A single turn carries every row of the set below to another of its rows. Some are shown first; where does it send the rows asked next?
vomi: [ -1  -9  -8  27 -14 -33   8  19  -7 -10   4  -2  -6  40   8  28 -13 -11
  -4  12   4  12 -20   1  -5  -3  13   8 -23   4 -11  17   5   0  -5  -4
  31   0 -13   0  11  18]
fel: [  2   0 -15  12 -14   1  19  -7  -9  -6  -3 -20   3  -3 -17   2 -36  13
 -13  13  -1   9  -2  17 -19 -25  11 -14 -14  25   0  18 -38   0  -2 -12
  -3 -19  15  -3   9  23]
girub: [  2  -6 -15  17 -15 -18  -5   1   2   9  17 -10   7   7  18 -25   8   1
  19 -20  -3  20   4 -20   6  -5  -5 -25  -2   7  -5   0 -17   4  16  11
  16 -29  30 -24 -20  -5]
Pidab: [-21 -19 -13  -9 -31   4  18  27  -4   6   7   9  20  13  -5 -12 -17  26
 -13  -1   7  -3   8  13 -20  13 -13   4  -8   5 -14  11 -39 -12  10  11
   4  -9  11 -13  -4   6]
Zovur: [ -1  -3 -18  26 -20 -31   6  14  -7 -13   7   0 -10  39   2  27  -3 -15
 -12  11   6   9 -20   2  -1  -8   5   5 -26   1  -8  16   4   9  -5   0
  26  -2 -15   0   8  15]
pib: [ -5   4  -7   7 -14 -17  20  -4 -16  17  -9 -22  -9  10   6  -3 -19   3
   7 -27 -15  25  12  -7 -25  16   0 -10  28 -13 -14   6   4   0   2  -1
 -11 -12  10  24   0  -7]
zok: [ 12   2 -19 -15  -4 -11  14 -13 -17   9  15   4   1  16   0  -1   9  13
 -26 -12 -14  -4  29  13 -12  -7  24  -3   4 -13   2   6  -8   3 -18  -8
 -16  18   0   3   2  13]
Deki: [-10  17  -1  15   1 -24  -2  -2 -16  11  -2   0   2  25  -2   9  -5  20
  19  -9  -6  30   6   8 -26 -12   0  11 -31  16 -11   5 -11  18 -16 -33
  14 -14  15  -8  16 -13]
koper: [  4  22   9  11 -17  -9  11   7  -9  -5  15   4  -6  11  16  11 -18  16
 -18  -6 -14   7  -4  -3   5   4 -20 -18  -3 -26   9 -17   1  24  -5  11
 -14  27   2  -3   4  13]
Senik: [  0  -8 -15  24 -17 -37   1  15  -3  -8   5  -1 -11  35   9  29 -11 -10
  -7   5   4  10 -18  -5  -5  -9  10  11 -25   5  -9  13  10   4  -5  -2
  28  -5 -13   0   7  20]
relal: [ -4  21   5  18 -13  -9  11   6 -15  -5  17   4   2  11   9  14 -18  10
 -25  -3 -12   5   1  -3   6  -1 -20 -18   0 -19   4 -18   2  31  -9  12
  -9  26  -4 -11   3  18]
guzo: [-25 -17 -24  -3 -29   6  18  28  -4  -1   3   6  22  11 -10 -15 -12  27
 -14  -2   9  -8   4  10 -16  14  -9  -2  -8   0 -12   9 -35 -13  11  11
  -4  -7  10 -17  -8   3]
Varo: [ 12  -2 -22 -15  -3  -4  17 -10 -13  13  20   2   0  17  -3  -2   8  11
 -25 -17  -3 -12  19  17  -6 -10  30   3  -5  -9   4   3 -14  -8 -11  -5
  -7  17   4   5   9  14]
nugu: [ -8  19  -2  16   1 -18  -7  -6 -12  10   0   0  -2  31  -9   9  -2  10
  11  -5  -2  29  10  13 -25 -15   1   9 -35  13  -7   2  -4  19 -25 -32
  13 -14  11  -8  11  -6]
buzu: [  4  -8  -5  20 -22 -10  -3  -1   0   6  13 -14   7  10  16 -24   4   1
  24 -21  -3  24   5 -24   7  -3   8 -23  -1   4  -6  -2 -17   2  16  10
  18 -31  25 -22 -17  -3]
buz: [  5  -8  -8  20 -18 -14   2  -5  -5   5  17  -5   2  14  14 -21   7   0
  27 -22  -4  18   1 -28   6  -9  12 -19  -5   0  -5  -4 -13  -1  15   7
  11 -24  33 -18 -18  -3]
moken: [ -7  15   4  15  -2 -20  -6  -6 -12  12   6   5   1  30   2   1   0  16
  19   2   0  36   8  15 -30  -9   2  11 -27   5 -10 -11  -9  22 -11 -31
  10 -10  15  -6   8 -10]
Mis: [  8  -2 -16  13 -14  -1  10 -12  -7  -8  -5 -21   6  -9 -14   3 -36   7
  -3   8   0   8  -3  10 -20 -22  10  -8 -18  22  -1  16 -36  -1   1 -13
  -1 -19  15   5  18  27]
zalel: [-23 -19 -24  -5 -36   7  13  29  -5   3   7   3  20  13 -12 -10 -17  19
 -10   0  12  -6   6  11 -20  17 -14  -1  -9   4 -14  12 -31 -14  15   7
   2  -6  16 -18  -8   3]
muda: [  3  25  11   9 -19  -9  11   3 -23  -4  13   7  -1  17  10  12 -17  17
 -22  -5 -18  -3  -2  -2   3  -2 -15 -19  -2 -24  10 -21   7  29  -7  11
  -7  20   2 -12   4  15]
zun: [ -1  -8 -15  17 -17 -31   2  20 -12  -8   3   4  -8  32  -1  26  -7  -7
 -12   7   1   9 -26   1  -1  -5  11   9 -27   0  -7  15   2   1  -9   1
  32  -3 -11   1  10  16]
potab: [-21 -19 -21  -3 -27   6  11  29  -6  -1   4   3  18   5 -15 -14 -16  19
 -10  -5   4  -1   5  11 -22  19  -9   2  -5  -1 -10  10 -35 -12  11  18
   4   0  12 -16  -9   5]
zagib: [ -3   8  -3   8 -11 -16  15  -1 -20  17 -11 -22 -14  20   4   0 -13  -1
   7 -31 -14  29  17  -9 -24  18   6 -13  22  -7 -15   9   5  -1   5   0
  -9 -14  11  13  -1  -9]
Voren: [-24 -21 -22  -5 -34   4  17  26  -7   2   4   4  17   9 -11 -13 -19  22
 -10  -2   7  -5  13  11 -21  17 -11  -1  -5  -1  -9   8 -36 -10  12  13
   3 -10  14 -16 -12   5]
Nutid: [ -9  13   6  18  -4 -20  -6  -6  -9  10   5   6   2  37  -6   5  -7  15
  18   2  -2  33   9  16 -26  -5   0  10 -27  14 -13  -1  -8  15 -19 -26
   8 -16   9  -8  12  -9]
subus: [  8  -5  -3  17 -13 -18  -3   5   7   4  18 -12   3   7  20 -22   7   2
  24 -18  -5  20  -1 -21   8  -8   3 -19  -8   4  -8  -2 -20   2  19   5
  11 -25  31 -16 -18  -6]
devob: [ -6  -4 -20  13 -15  -5  10 -12 -11  -3  -4 -20   8 -10 -16   0 -34   7
 -11  12   3  15   3  10 -21 -19  11  -4 -17  14   7  23 -39  -1  -6  -9
  -4 -15  13  -2  10  24]
pesod: [  3  -9  -7  18 -14 -15  -8  -3  -1   9  19  -8   2  11  17 -26   9  -4
  22 -22  -9  20   5 -23   3  -7   1 -21  -3   3  -9  -3 -17   7  14   7
  16 -27  28 -21 -13  -4]
korup: [  3  -3 -15  23 -14 -33   4  17  -9  -9   7   1  -8  38   3  22  -9  -6
 -12   9   4   8 -18   6  -4  -8  12  11 -24   5 -13  14   6   5  -6   2
  34  -1 -11  -2  13  18]
musi: [ -4   7  -4   8 -13 -15  11  -3 -17  19 -11 -24  -9   8   8  -6 -15  -4
  14 -26 -17  25  22  -5 -30  14   1 -22  21  -9 -20   9   0   1   1  -3
  -5 -19  10   9   4  -9]
feb: [-25 -20 -23  -5 -28   0  10  30  -6  -3  -1   5  20  11  -8  -8 -11  21
  -8  -3   7  -5   0  13 -19  17 -16  -3  -6   4 -15   5 -36 -16  13  12
  -3 -14   9 -19  -9   0]
til: [  2  -7 -17  21 -15 -35   8  22  -4 -12  12  -3 -14  35   4  28  -8  -8
 -10  11   8  10 -18  -2  -3  -8   6  10 -28   4  -8  14  -3   0  -4  -3
  27   0 -10   4  12  16]
Sud: [  7  22   9  12 -15 -10  16   6 -13 -10  16   6   1  12  14   9 -26  16
 -21  -6 -11  -2  -2  -1  -1   3 -19 -23   5 -23   8 -17   0  24 -11  11
 -10  22   2 -10   5  17]
besez: [  2  22   9  10 -17 -14  15   6 -13  -3  15   3  -7   8   9   9 -25  18
 -20  -8 -11  -2   1  -1  -1  -4 -14 -19   2 -22  13 -25   3  30  -9  15
  -9  25   8  -6   3  17]
tavu: [  7  27  12  13 -12 -15   9   8 -18  -5  17   9   3   8   9   5 -19  16
 -19   0 -13  -2   3  -7   3  -1 -17 -19   1 -22   7 -20   5  29  -7  14
  -4  23  -3  -8  -2  12]
Gabu: [ -2  -7  -4  18 -18 -12   0   2  -2   6  15 -17   4   8  17 -24  10  -1
  24 -19  -5  16   0 -24   2  -4   6 -25  -8  -2  -6  -1 -18   5  18   8
  23 -33  23 -17 -17  -1]
mela: [ 11  -2 -23 -17  -7 -11  17 -17 -14  11  17   4   1  20  -2  -4   3  11
 -28 -16 -12 -12  29  13  -3 -10  30  -5  -2 -14   3   2 -15  -4 -12   1
 -12  10   7   1   1  15]
seda: [ -3  -5 -17  23 -16 -33   3  16  -8 -12   4  -4  -7  36   0  31 -12 -13
  -8  11   9  10 -19   1  -5  -9   8   3 -26   8  -6  17   5   1  -8  -1
  34  -2  -9  -4  11  14]
difeg: [ 14  -1 -22 -20  -4  -6  13 -14 -19  10  15   6  -3  14  -4  -8   5  19
 -22 -12 -14  -9  22  14  -9  -7  22  -9   2  -4   5  13  -8  -4  -9  -2
 -14  20   2   6   4  16]
Zarug: [ -2  -4 -27  10 -17  -1  12  -4  -7  -8  -4 -22  10 -10 -19  -3 -35  11
 -11   5   0   9   2  15 -19 -18  17  -8 -10  17   3  27 -33  -5  -6 -13
  -6 -20  18  -2   6  21]
Reg: [  0  21   9  11 -18 -14  12   6 -19  -6  17   2  -1   4  17   7 -18  15
 -22  -6 -14   2   3   0   7  -1 -11 -22   8 -21   7 -19   5  28  -8   9
 -10  22  -3  -9   0  16]
pevid: [-21 -21 -23  -8 -27   2  16  27  -5   8   5   6  14  13  -9 -10 -13  24
 -12   0   8  -5   0   6 -21  18 -20   0 -11  -6  -9   8 -39 -19  15  10
  -5  -6  12 -13  -7   8]
tuv: [ -5   5   3   6 -10 -18  15  -6 -16  18 -10 -21 -12   9   7  -3 -17  -4
  13 -28  -9  22  24   0 -19   9   7 -20  16 -20 -22  10   4   6   1  -4
  -8 -13   4  16   3 -16]
buzad: [  1  -6  -9  20 -19 -11  -4   3  -4   7  12 -11  -1   5  21 -27  12   1
  24 -19  -4  16   3 -22   6  -8   4 -22   1   2  -7  -6 -17   5  12   7
  16 -25  28 -22 -17  -3]

koper moves to subus
Senik moves to zalel
devob moves to difeg
Now find these:
vomi moves to Pidab
pib moves to moken
mela moves to zagib
korup moves to Voren
zok moves to musi

